In the rows, zero is written as 128.
A single turn carries every row of the set below to another of its rows. Some are shown first; where does it send the rows asked next?
fam: [ 94 153  96 136 190 124 114 115 140 133 147 100 144 121 135 152 129 133
 151 123 124 114 131 114 125 123 127 135 128 124 120 124 135 148 161 103
 115 127 134 105  84]
fika: [113 118 113 125 137  99 124 139 151 133 144 135 124 161 146 150 131 109
 128 121 149 138 155 146 111 132 135 125 120 123 114 140 109 182 160 140
 118 108 154 115  90]
zek: [142 115 137 125 120 116 101 105 151 151 111 113  96 150 125 121 122 153
 154 129 133 134 114 119 146 125 129  81 123 126 140 146 135  96 119 123
  87 164  98 145 154]
luk: [102 132 106 125 146 125 148 135 146 130 141 143 137 125 135 158  86 123
 120 136 138 121 126 138 122 151 149 157 128  95 123  79 145 151 179 131
 136 120 148 125 129]
Buv: [112 133 121 115  91 115 130 115 145 125 148 152 127 148 135 174 107 136
  91 131 139 143 149 135 118 130 145 106 108  91 116 115 108 135 156 151
  92 123 131 132 156]
nug: [129 112 112 128 143 147 158 157 142 164 133 117  98 140 146 111 120 104
 136 133 124 130 111 110 127 107 118 148 138 168 143 120  83 157 121 123
 145 140 120 147 125]
Nagot: [ 96 158 117 137 133 130 137  91 133 109 133 111 141 113 131 176 106 147
 119 142 109 120 128 123 127 140 117 132 117  81 115 113 151 113 156 127
  88 151  97 109 131]
zolez: [ 97 151  95 140 194 124 125 117 140 137 148 113 146 120 144 161 131 134
 150 120 119 121 123 109 117 125 124 131 123 123 112 121 136 150 147 108
 110 126 133 105  86]
gizat: [129 124 146 129 174 110 109 129 135 130 138 145 135 136 127 114  84 124
 122 129 120 165  83 116 146 123 180 133 155 140 116 128 131 137 105 135
 136 126 132 142 127]
puret: [ 92 142  94 128 127 114 122 113 129 107 139 108 124 122 147 165 156 140
 122 123 128 137 165 131 124 121  99  95 106 119 101 151 106 144 137 125
  82 124 110 126 110]
bikov: [145 132 141 122 163 115 114 144 133 143 131 143 144 140 125 112  95 113
 121 116 120 168  80 109 140 126 158 152 158 149 116 135 124 133 113 118
 138 121 129 145 120]
zatub: [139 103  76 146 134 142 158 146 135 160 126 122 104 120 144 112 114 111
 129 137 131 142 115 116 133 107 130 128 146 165 135 117  93 162 127 125
 147 126 107 160 119]
miv: [147 109 141 115  95 144 132 120 113 123  99 122 124 157 120 130 121 139
 130 134 105 150 140 122 141 151 103 146 135 111 134 149 115 128 114 151
 110 138  63 158 137]
Ripok: [123 137 159 108 161 116 111 153 139 127 144 133 134 141 132  98  92 104
 118 120 115 141  86 116 144 130 166 155 148 143 117 119 121 144 104 130
 134 133 138 153 128]
foruz: [133 119 106 119 123 122 117 110  94 116 118 102 112  83 145 113 117 161
 140 141 136 144 127 144 144 107 133 116 134 116 100  87 120 105 115 145
 113 153 108 173 154]
Liru: [ 96 172 116 139 135 133 132  87 131 112 125 115 142 114 125 181 109 147
 113 133 107 119 135 119 132 132 122 135 119  84 122 109 146 111 157 131
  94 155 110 122 133]
salin: [136 122 118  93 122 126 111 117  85 114 107 109 115  91 137 111 111 149
 125 126 128 147 126 142 146 112 124 111 129 121 115 101 113 100 115 138
 106 147 103 177 148]
lova: [141 123 144 132 116 114 120 115 146 155 122 112  94 151 120 122 134 167
 144 135 123 117 134 107 143 116 108 101 129 132 137 159 133 111 113 109
  92 167 106 140 164]
suze: [143 111 130 133  97 130 127 115 104 115 105 123 130 156 124 127 105 142
 120 136 117 143 141 129 143 153 119 156 143 103 127 152 112 145  99 169
 106 131  70 155 133]
sali: [155 127 147 105  93 132 133 132  95 120 116 121 122 157 120 122 117 146
 109 141 107 130 146 118 139 137 111 155 134 115 127 150 107 143 104 147
 111 128  84 154 153]
feka: [104 134 106 131 149 124 149 127 149 137 136 150 137 114 148 159  95 119
 120 139 139 119 119 135 113 143 149 153 124  89 123  81 150 158 171 135
 129 122 141 123 130]
Puz: [142 119 122 144 127 102 106 108 163 156 126 116 102 155 116 131 118 163
 152 128 125 137 120 115 140 129 118  84 131 138 142 147 129 102 101 125
  90 150  98 141 154]
Mos: [ 95 144 100 130 128 118 120 106 130 113 135 104 127 130 144 174 158 139
 123 117 136 130 168 120 129 105 108  98 106 116 108 149 101 147 138 124
  81 134 115 135 109]
Rof: [102 127 118 109  98 107 126 117 145 125 145 151 122 137 139 168 102 136
  89 136 145 144 144 144 119 137 137 102 107  89 118 120 116 137 153 152
  91 119 124 121 156]
Mogu: [140 135 126 139 138 140 105 128 126 130  88 125 140 132 133 103 132 109
 151 128 157 113  90 146 139 130 141 143 146 149 115 128 167 162 122 150
 140 163 134 141 105]
dag: [146 106  89 134 140 151 157 153 141 173 108 121 104 129 139 117 128 112
 144 142 144 142 100 112 131 108 129 134 143 159 129 116 106 154 136 118
 150 140 117 149 125]
Zuba: [141 135 128  98 122 119 115 119  90 123 116 101 104  96 128 102 114 159
 117 138 123 119 129 136 144 105 130 119 130 107 101 105 127 111 114 138
 103 170 123 165 162]
roku: [109 120 108 130 136  98 121 135 145 139 148 145 130 151 161 150 132 105
 120 115 150 135 144 141 106 138 131 126 118 122 108 144 114 182 151 149
 113 109 151 120  93]
munu: [117 130 137 132 144 156 114 131 142 138 110 116 128 136 133  97 139 116
 155 133 141  91 100 139 134 124 130 144 143 154 121 115 154 161 119 152
 138 185 137 136 111]
Lat: [135 122 124 157 134 143 116 119 132 128 109 114 135 138 131 123 130 123
 158 132 146 108  99 145 135 134 126 136 145 155 116 128 173 159 119 164
 147 174 123 140  96]

dag -> zek
Rof -> roku
Now find these:
suze -> zatub
munu -> Zuba
Liru -> luk

